Each row of T is roughly a mix of the hidden directions of one of 3 groups.
T, 110 rows:
[[ 22 -11  34  -6  55  34 -29  42 -19  14   9]
 [ 19   1 -21  60 -15  16  -7   2  18 -55 -29]
 [ -5 -61  11  42  10 -21 -11  44  -5 -28 -10]
 [ 34  -3 -28 -24 -27 -14 -17  23  45  49 -21]
 [ 29 -12   2  36 -60 -35 -43   9   9   8  -2]
 [-36  45   0  53 -12  23   3 -36 -12 -31  -1]
 [-35  26 -30  38  -9  24  -3  -1  36   6 -54]
 [-71  25 -23   6  -3  31  16   3  17  -6 -37]
 [  2 -69 -14  -2  28 -31 -11  34  14  30  -8]
 [ 31   6  29 -63  30   7  27  12 -22  16  28]
 [-72  22 -30 -38  -7  10  14   5  -1  17 -23]
 [ 39  25  30   3 -12  10  -7  -6   1 -71  28]
 [ 22  -2   1  -7   2  16  -2  29  28 -78  27]
 [ 43 -22  22  32 -38  21 -21  12   4 -49 -23]
 [-13  59  -3  45 -10  20 -11 -50 -13  11 -14]
 [-54  -6 -46 -38  24   6  40   8   6 -10  16]
 [-43 -15  12 -53  32  13  47  -5 -24  -7   8]
 [ 24 -12  39 -26  26 -14  -8   1 -42 -23  55]
 [ 63  24  40  21 -28 -11 -21 -12 -10 -31   8]
 [ 48  16 -27  40 -37 -27 -28 -18  30  12  -7]
 [-22 -40  32 -22  45  -9  40   3 -35 -21  17]
 [ 16 -46 -10   1  -1 -53 -19  29 -18  49  -7]
 [-54 -11  -6 -27  39  27  45   7 -30  -9   8]
 [ 45  -9  29 -68 -23  -4 -21  -6 -10  21   4]
 [-36  27 -41 -27  10  31  38 -10   8  24 -39]
 [-51  -6 -17 -18  16  31  57  12  23  -6 -27]
 [-45 -57 -17  18  40 -17  17  -3 -14 -24  18]
 [  0 -27  -1 -26  29 -22   3  35  46  56   7]
 [ -9  -4 -16 -54   8 -46  31  39 -20  14  25]
 [ 40 -39 -17 -50  18 -19  -8  33  22  26  17]
 [ -5  -6  -6  15  23  12  43 -57  32 -42  16]
 [ 42  -8  64  39 -12  13 -19  -4   4  10 -31]
 [ 25  29   1  11 -26  33  16  20  65 -20 -25]
 [-42 -10  43  15 -22   3  -4 -14 -50 -43  12]
 [ 75  -3 -11 -19  23 -29  14  11  19  28  15]
 [-15  10 -46  -9 -46   4 -33  41   6 -35 -23]
 [ -3  -7  -5  -8  33  -1  -3  11  -4  88   9]
 [-67  19 -25  22  23  31  22 -11   9  17 -28]
 [  7  -3  -6 -28   0  -1 -12   8  17  72 -52]
 [ 20  23  19  28 -27   5 -63 -36 -23 -25   5]
 [-10  14 -17  50 -28  39   8   2  17 -43 -40]
 [ 60   5  35   7 -11   4 -13  49   7 -33  22]
 [ 28 -35 -12  43 -28 -38 -44  18  20  19  -1]
 [-42  -7 -21  19   0  43  32  16  20 -10 -55]
 [-43   1 -67  -4   9  -8 -21 -35 -12  23  20]
 [-41  -8 -47  48  32 -21   5  18  25  -8 -21]
 [ -8  -3 -26  33 -36 -16 -31   5  53  17 -42]
 [ 21 -34  27 -19  46  -5  16  20 -29 -36  39]
 [ 19 -39  37  24  27  12 -12  -1 -37 -51  20]
 [ 22  28  -6  -9  12   9  56 -17   7 -50  40]
 [ 55  -1 -10  21 -43 -32 -27  17  33  22 -14]
 [ -7  17 -15  18 -54  15 -32   2  34 -25 -48]
 [ 18 -43 -25  42 -11 -46 -19  25  20  21 -23]
 [ 26  15 -41  39 -29  24 -17 -11  51 -23 -12]
 [ 19  25  -7  17 -38 -15 -31   2   0  64 -31]
 [ -9  50 -43 -20 -13  33  16  20  48   5   7]
 [ -2 -40 -19  -1  31 -14  42  18  21  59  -6]
 [-82   0  -2  15   0  23   7  20  20 -11 -29]
 [-38  19 -14 -20   6  42  32  34  37 -18 -33]
 [-10  30 -60  28  -4  -3   9 -18  40  22 -36]
 [-27  17 -53  -2  36 -15  43  -7 -14  42   2]
 [ 26  11 -16  72  -9 -29 -24 -14  33  -8  12]
 [ 45  13 -13 -37 -40   5 -11  35  48 -12  -6]
 [-35  37   0   9 -31  50  -3 -14  17 -19 -47]
 [ 38 -50  53  17  17 -28 -31  10  -3   5   6]
 [ -6 -53  12  10  17 -41  -8  -7 -56  30  -5]
 [ 10 -32  19 -16  46 -30  30   5 -39  21  40]
 [ 35  19 -11  38 -43 -20 -42 -18  17  23 -31]
 [-41 -24  19 -33  26 -12  33 -10 -30 -49  15]
 [-54 -21 -15 -13  48   2  48  -4  -8  28   0]
 [ 29 -27   1  13  57 -24  11 -18 -29 -17  47]
 [-22  27  -2  20 -29  28 -67 -19 -19  12 -26]
 [-57   2 -26 -38  34  29  41  -2  10   5  -7]
 [-63 -11   1 -11  47  21  31 -21 -30  -6  -3]
 [-41 -30 -17 -55   8 -23 -14  38 -17   1 -28]
 [-18 -18 -58  11  51  -4  25   3  29  25  19]
 [ 50  -4  38  -3 -32 -10 -39  -3 -20 -37  28]
 [ 26 -20  28  26  29 -26  29  11 -28 -26  52]
 [-35   7  -9 -44  55  -2  33  -7 -12  35  19]
 [ 51   9  27  37 -21  26 -37   9   8 -42  -4]
 [ 38  12   7  22 -43  -1 -45  22  28   4 -44]
 [-67  22  -9  32  23  26  16 -35 -20   4  -6]
 [ 14 -16  50  32  27  14 -35 -31 -42  12  14]
 [-70  21  -1  31   1  29  -2 -21 -15  26 -26]
 [ 48  -1  18  -4  48  -3   4 -17 -21 -38  45]
 [ 15  22  40 -53  11  43  21 -26 -21  -3  24]
 [ 24  -6  16  28 -25 -20 -38   0   1  61 -36]
 [ 58 -32  16 -23  46 -28   5  -3 -24   3  22]
 [ 21 -38   0  38 -30 -27 -42  38  24   6 -19]
 [ 67 -12   7  -4 -37 -33 -39  -6  11  20   4]
 [-46  17  -5 -14  58  38  41  -9   7  -8  -1]
 [-45 -19 -30   8  29  21  34  21  22   5 -50]
 [-71  -5 -19 -30  20  14  25  20   1  20 -28]
 [-23 -26  16 -12  48   2  25  -7 -57 -15  34]
 [-22 -51 -14  10  67  -2  -8   1 -20   3  29]
 [-34  47 -22   3 -14  53  31 -22   9 -21 -20]
 [ 23 -40  -6  47 -17 -51 -34  27   0  -9   3]
 [-59  10   8   1  -7  51  10   7  26 -24 -39]
 [ 45  30  43  31 -20  32 -17 -13  31 -22 -10]
 [ 46 -13   9  50 -25  -1 -49 -16 -14 -27 -10]
 [ 54   3  30  16 -36  -4 -55  17  -4 -20   4]
 [-13  -3  14  15  46  19   6 -17 -36 -58  33]
 [-42  31  -5 -35  22  24  32 -47 -27  12   9]
 [ 73   2  20  25 -41   8 -19 -20  16  -4   2]
 [  2 -38  21   5  36 -20 -29  -1 -55  29  30]
 [ -3  39  18 -42 -28   9  13 -27 -26  46  32]
 [ 57  33  19 -25  -4   3  -9 -36 -24 -13  41]
 [-10  66  -5 -21   5  20  14 -49  12  24  24]
 [ 14 -49  47 -12  13 -35  10   9 -45  -7  25]
 [  7  37  21  20   3  68   0 -15  30 -35   3]]
One row of each group comes first, with its name. Which group is each row after those in?
[  1  15  14  71 -37 -21 -15 -26 -20 -18  19]  U
[ 20  31  43  12  24  29  17 -34 -39 -17  33]  C
[ 53 -24  22 -58   6  -9   1   2 -38  10  16]  V

[ -9   4 -11  67 -28   4 -20   2  48 -14 -29]  V
[ 46 -17  35   9 -37 -57 -14   1  -7 -11 -22]  C
[ -7 -33 -33 -22  22  15  50  26 -25  19 -41]  V
[ -1  27 -18  24 -43  34  -5   6  39  -2 -54]  C
[ 59 -12  36 -37  26 -13   6  30 -13  28  16]  U
[  2 -31 -19  17  46  -9 -48 -31 -24  39   8]  U
[-40 -27 -23  11 -26 -10 -12  34  28  17 -55]  V
[ 17   9  22  60 -29 -18 -17 -22 -20 -50  -3]  U
[-30   5 -12 -30  38  22  58  -2  14 -27  32]  C
[-29 -21   4 -44  14 -14  19  58   9  39 -14]  C
[-11  40 -14  34   3  26 -39 -58 -20 -12   2]  U
